In the rows, zero is written as 128.
Rows swapped in pairs by one turn or mirror: which row each one swaps with:
k_668: [123  93 143 122 115 117 114 144 135 108 125 150 119 144 123 134 128 128]
k_590: [102 156 128 115 114 118 148 143 123 138 124 131 120 128 108 166 162 138]
k_795: [131 170 140 135 111 114 125  90 130 103 131 122 120 110 114 111 128 121]
k_179: [118 163 137 118 109 121 142  88 134 122 130 109 130 103 118 119 132 123]
k_954: [125 146 121 136 107 110 156 150 122 118 138 103 138 117 106 161 122 100]
k_208: [135 127 128 105 115 123 144 148 122 106 151 125  98 104 114 126 139 144]
k_344: [119 159 116 116 114 121 130 145 128 121 127  98 163 142 106 152 140 130]
k_670: [138 121 131  89 115 130 147 114 154 105 109 126 133 130 123 151 105 137]
k_878: [121 157 127 142  97 110 144 127 127 135 118 101 145 130 107 130 101  95]
k_108: [125 137 142 113 113 139 139  91 133 115 109 157 110 116 118 129 122 131]
k_994: [123 167 137 128 111 122 130 150 126 119 122 114 117 133 109  70 125 128]
k_458: [141 145 145 160 108 126 140 142 127 117 128 110 134 124 127 154 103 102]
k_537: [130 147 127 112 118 120 173 147 133 111 133 127 114  85 114 115 124 116]
k_359: [152 147 140 118 129 125 132 159 127  84 135 121 101 132  83 133 119 126]
k_479: [101 152 150 112 113 125 127 123 144 128  73 121 129 163 104 130 131 127]
k_77: [120 145 157 118 112 133 137 120 129 105 120 136 146 186 117 140 137 128]
k_733: [125 171 161 152 120 107 127 119 144 132 113 149 132 133 111 133 104 112]
k_963: [127 164 133 107 115 125 156 114 122 111 145 148 120 101 113 101 120 131]
k_147: [123 161 178 134 122 105 124 127 147 114 117 166 117 131 125 120 119 134]
k_512: [114 125 111 126 109 128 149 141 134 113 106 103 125 138 117 129 169 123]
k_8: [128 120 138 139 118 120 142 122 139 125  98 128 128 102 108 166 123 132]
k_697: [127 174 129 103 118 122 131 165 123 116 119 110 127 124 103  88 132 126]
k_964: [108 153 146 101 102 126 135 155 127 109  93 152 103 150 103  99 141 129]
k_699: [118 141 146 120 112 109 136 187 133 110  94 144 129 127 121 150 127 114]
k_839: [123 152 154 121 105 110 148 111 127 128 116 132 154 128 122 101  89 116]
k_525: [126 177 143 122 121 130 131 115 135 117 127 130 114 181 102 121 130 123]
k_388: [122 118 147 142 116 103 137 176 130 115 100 133 124 153 102 151 127 129]
k_685: [103 144 151 123 101 112 116 130 145 135  87 136 130 160 103 105 120 123]
k_874: [123 128 144 114 106 111 143  95 130 106 118 127 110 174 116 139 126 132]
k_78: [141 117 146  99 114 125 152 147 138  92 132 136 100 120 130 129 124 152]
k_351: [139 150 138 126 102 146 150 119 131 124 132 112 151 122 106 118  90 111]
k_498: [121 102 134 100 108 117 159 137 129 102 112 126 111 156 113 152 121 132]
k_642: [128 157 173  99 129 107 127 132 146 113 119 166 120 120 125 135 124 139]
k_159: [142 136 116 150 118 127 114 155 120  97 127 114 125 115 113 130 121  99]
k_133: [130 130 154 123  95 126 131 133 118 117 106 121 130 186 122 148 125 121]
k_29: [128 153 146  98 116 120 128  93 130 108 104 119  99 156 119 146 130 125]
k_187: [139 150 166 118 126 104 139 141 142  97 144 151 114 105 117 141 125 146]
k_657: [143 122 123 135 112 113 161 140 136  97 151 114 107 106 122 125 128 121]
k_786: [122 158 138 136 116 116 132 191 130 118 120 118 139 123 113 146 131 121]
k_791: [122 136 124  99 106 124 172 138 124 110  83 124 119 105 123 133 121 126]
k_849: [100 164 119 133 106 135 128 142 114 136  99 126 147 140 108 120 147 110]
k_603: [106 145 152 114 129 109 147 168 123 113 101 147 117 150  99 146 149 139]
k_818: [124 152 134 110 111 118 140 193 139 110 111 115 127 140 107 100 128 126]
k_577: [127 104 146 125 103 132 142 136 126 113 125 113 115 174 131 126 128 138]
k_166: [122 147 158  95  98 107 129 150 126 136 157 108 121 122 117 118 135 140]
k_540: [122 146 132 121 109 122 140 115 125 112 120 116 116 159 114  76 130 133]
k_562: [107 154 138 112  98 108 128 124 125 151 111 100 147 123 118 125 113 105]
k_483: [148 140 136 134  90 132 145 115 124 127 145 103 130 121 123 136 103 107]
k_801: [123 174 151 126 106 112 137 131 124 119 134 152 124  86 106 119 126 121]
k_886: [144 167 166 102 109 111 131 156 134  92  91 122 109 133 124 142 113 114]
k_397: [103 172 145 114 119 121 137 159 128 121  91 159 130 157 102 123 127 122]
k_264: [119 118 157 110 106  95 143 168 140 111 135 143 149 128 124 121 128 111]

k_397 pairs with k_963
k_537 pairs with k_603
k_878 pairs with k_874
k_540 pairs with k_733
k_133 pairs with k_483

Rows swapped in pairs by one turn or mirror: which row each one swaps with:
k_508: [136 133 113 135 105 113 145 128  92 131 132  91 140 112 152 122]
k_582: [156 137 119 102 138 141 118 155 123  88 112 125 120 129 141 128]
k_904: [109 119 119 111 121 154 148 131 145 141 147  94 142 132 130 138]
k_679: [102 126 139 134 136 131 115 123 148 144 138  94 127 142 118 144]
k_145: [135 134 146 123 113 130  94 152 132 129 161 121 157 130 127 139]
k_819: [140 132 106 119 145 125 142 117 143 115 102 133 119 163 128 124]
k_646: [152 125 105 117 141 115 136 130 140 116  97 131 131 155 119 121]
k_323: [130 138 131 121 101 138 133 118 114 147 168 110 155 146 153 133]
k_217: [106 116 130 133 147 133 120 131 153 143 136  95 127 142 121 140]
k_341: [128 152 136 127  86 105 118 115 112 130 121 120 144 150 124 129]
k_441: [135 134 144 127 107 147 109 135 114 132 172 117 157 142 137 134]
k_289: [128 123 107 134 111 127 146 136 101 121 125  98 119  97 144 112]
k_711: [155 122 107 134 150 150 130 141 115 105 139 135 116 127 152 108]
k_28: [102 129 132 145 135 120 113 127 147 147 136 103 122 144 117 140]
k_439: [160 128 118 125 156 140 114 136 127  99 137 136 117 122 156 118]
k_812: [110 154 128 129 121 128 119 124 124 101 116 106  88 122 140 119]
k_76: [131 156 139 127  91 105 122 108 117 132 124 115 145 151 122 127]
k_425: [126 130 139 131 107 141 131 117 118 141 169 116 156 136 157 137]
k_978: [150 118 100 126 136 114 122 143 139 113 104 138 137 145 113 119]
k_405: [135 153 137 107  86 110 116 124 121 117 117 118 153 149 119 128]
k_416: [154 129  98 139 145 144 132 132 125 107 137 126 115 128 163 104]
k_542: [140 151 136 102  93 123 111 133 122 101 122 112 151 152 119 139]
k_593: [111 146 130 128 109 124 117 132 115 104 121 100  99 106 143 108]
k_730: [140 133 147 124 115 133  94 132 130 130 168 124 155 133 141 135]
k_700: [138 124 137 120 110 121  98 159 132 138 142 129 159 134 118 138]
k_49: [124 141 133 152 105 100 109 108 123 143 131 120 125 137 120 123]
k_112: [136 154 144 100  89 116 120 133 121 107 117 113 146 147 119 132]
k_420: [114 125 105 101 130 151 161 126 153 133 144 115 139 138 140 121]
k_125: [130 133 132 126 104 141 135 112 115 143 166 104 158 146 146 133]
k_496: [127 129 106 133 115 118 154 128  98 126 122  98 131 102 144 115]
k_62: [154 141 115 101 135 136 119 154 125  83 117 118 113 135 135 130]
k_412: [120 131 113 128 116 115 146 136 104 119 123 100 115  94 142 114]
k_390: [134 128 124 122 111 117  96 155 131 136 142 127 157 136 108 138]
k_665: [102 122 125 105 131 142 149 131 147 140 146  94 140 132 125 141]
k_499: [126 151 121 117 142 142 130 102 144 107 118 117 102 156 135 129]
k_330: [160 130 120 112 146 136 115 148 125  86 115 117 112 132 138 123]
k_70: [147 126  93 128 142 141 150 123 115 122 136 130 118 130 164 107]
k_178: [145 122 105 122 145 115 129 140 139 122  97 134 137 146 112 124]
k_539: [131 141 136 132 104 143 111 126 126 137 171 107 159 145 149 130]
k_527: [142 138 107 121 144 124 144 111 143 118 103 134 118 159 127 117]
k_863: [157 132 118 120 152 140 113 155 127  91 128 128 116 120 146 123]
k_413: [114 141 126 132 122 124 120 126 122 105 116 107  90 108 139 108]
k_286: [145 124  96 132 137 142 151 118 116 116 137 129 118 126 158 103]
k_797: [143 123 105 134 143 146 148 121 117 114 138 134 120 120 169 115]
k_490: [109 123 118 105 120 146 162 125 148 136 147 101 142 137 135 132]
k_873: [130 128 139 122 109 124  89 148 134 134 147 126 158 134 113 131]

k_700 pairs with k_582
k_145 pairs with k_863
k_496 pairs with k_490
k_330 pairs with k_873

Rows swapped in pairs by one turn or mirror: which row each one swaps with:
k_908: [ 88  96 106 135 134 153 104 125 124 137 129 152 133 111 153 114 135 112
 132 160]
k_979: [120 110 122 138 115 151 101  98 120 121 111 108 157  87 131 129 131  92
 110 163]
k_763: [146 132 141 159 102 149  98 152 111 144 100 145 131 133 120 115 117 137
 105 148]
k_345: [113 114 122 157  99 147 107 121 121 144  98 186 148 117 131 111 112 110
 133 169]
k_634: [158  96 167 148 123 141 108 145 125 141 118 121 165 129 118 110 129 125
 138 171]
k_950: [163 124  95 139  92 140 107 145 109 119 105 176 144 121 116 115 135 122
 127 170]
k_201: [ 99  96 112 139 124 179 115 131 144 116 115 128 147 127 101 135 155 136
 135 189]
k_54: [157 112 115 133 126 139  94 117 117 102  89 156 133 119 110 115 125 135
 156 167]
k_109: [140 132  99 159 112 169  92 130 124 133 135 147 136 113 109 129 131 133
  83 166]
k_50: [ 94 106 121 141 103 165  93 104 133 123 104 125 138  95 104 116 121 114
 142 197]
k_429: [136 113 109 150  81 136 115 133 116 120 130 132 145 117 173 106 139 118
 143 175]
k_736: [164 118 127 143 103 148 106 151 116 118 107  96 132 129  96 116 138 129
 125 155]
k_254: [122 125 137 180  92 137 105 125 113 140 135 168 126 124 108 101 108 119
 133 170]
k_903: [150  92 137 129 107 123 119 135 108 112  96 126 164 138 107 116 143 139
 108 165]
k_567: [143 109 122 142 104 110 101 120 117 132 129 172 133 138 109 102 149 139
 116 182]
k_11: [123  97 157 141 123 123 127 119  99 124 134 120 147 115 129 148 143 110
 131 165]
k_7: [ 95  96  91 153 140 153 102 133 118 136 157 144 133 109 111 128 144 122
 133 162]
k_860: [116 118 139 149 127 145 108 131 125 133  98 194 136 116 108 114 137 121
 122 172]
k_392: [126 118 132 141  93 134 116 147 117 131 170 150 136 123 144 112 116 120
 141 170]
k_487: [133 131 132 153  95 139  96 155 118 147  90 127 132 130 106  85 134 132
 128 153]
k_245: [118  83 110 163 109 160 112 129  93 124 122 123 152 131 119 152 153 109
 149 192]
k_175: [110 107 128 163 114 148 102 139 104 111 120 133 134 112  62 128 151 117
 121 153]
k_838: [167  97 144 151 106 147 103 138 122 114  81 129 155 122 116 105 131 122
 131 160]
k_241: [148 125 129 152 131 157  88 141 120 112  90 129 130 106 133 127 136 137
 110 142]
k_315: [103 121 105 170 121 162 114 142 109 122 140 157 152 117 129 148 128 122
 152 188]
k_387: [122 107 148 168  95 147 111 109 108 145 121 130 122 118  88 126 107 121
 148 180]
k_856: [107 108  98 126 119 150 128 150 122 124 136 149 166 117 120 118 171 107
 130 183]
k_913: [111 107 112 130 101 132 108 120 134 134 120 133 144 128 101  85 122 123
 154 206]
k_718: [118 107 141 148 156 149 110 134 115 118 153 161 128 115  95 117 127 133
 118 180]
k_142: [125 124 100 149 118 153 122 157 121 111 136 145 185 121 116 127 161 127
 128 160]
k_753: [156 100 115 123 143 151 104 116 130 151  98 122 145 116 117 116 126 125
 117 175]
k_548: [154 121 124 147 140 150 113 127 120 117 161 137 142 107 145 106 123 117
 151 165]
k_210: [146 122  99 131 101 148 117 123 119 116 137  97 146 112  82 115 141 131
 140 169]
k_445: [ 89  85 122 141 137 154 113 119 118 130 108 116 149 107 129 129 106 119
 137 167]
k_467: [137 117  99 144 127 149  95 133 131 133 138 142 132 121  80 114  97 135
 111 167]
k_235: [121  90 141 121  86 139 118 130 128 109  98 161 124 126 105 115 143 121
 143 163]
k_398: [121 101 129 149  96 145 113 142 115 133 122 112 145 127 173 121 138 116
 141 190]
k_777: [100 136 104 139 102 149 117 137 118 126 142 105 153 118 154 123 127 121
 129 170]
k_898: [162 109 121 174 106 160 104 110  99 140 128 147 138 119 130 123 144 101
  98 180]
k_691: [106  98 126 160 117 163 111 117 121 106 111 102 165 104 139 129 130 104
 146 179]
k_471: [ 80 140 117 161 102 144 107 133 116 126 123 101 145 108 126 111 145 120
 136 167]
k_400: [140 108 131 144 119 133 107 141 114 126 119 160 149 144 124 115 170 143
  98 163]
k_947: [143 121 120 185 127 173  94 145 119 124 108 141 136 112 133 129 136 141
 114 149]
k_720: [104 120 136 158 102 149 108 110 118 129 117 100 122 117 130 126 106 111
 145 188]
k_155: [131 133  77 154 105 155 111 139 121 119 156 123 156 115  99 102 146 122
 121 168]
k_469: [145  98 148 139  94 143 107 158 116 110 117 125 152 119  80 112 154 128
 143 170]
k_305: [113 105 122 150  84 119 119 130 105 123 165 135 141 130 104 128 117 113
 122 183]
k_150: [133  91 101 120 104 137 118 123 107 132 142 150 132 117 110 103 143 101
 102 196]

k_387 pairs with k_210
k_720 pairs with k_736
k_235 pairs with k_201
k_471 pairs with k_487
k_763 pairs with k_777

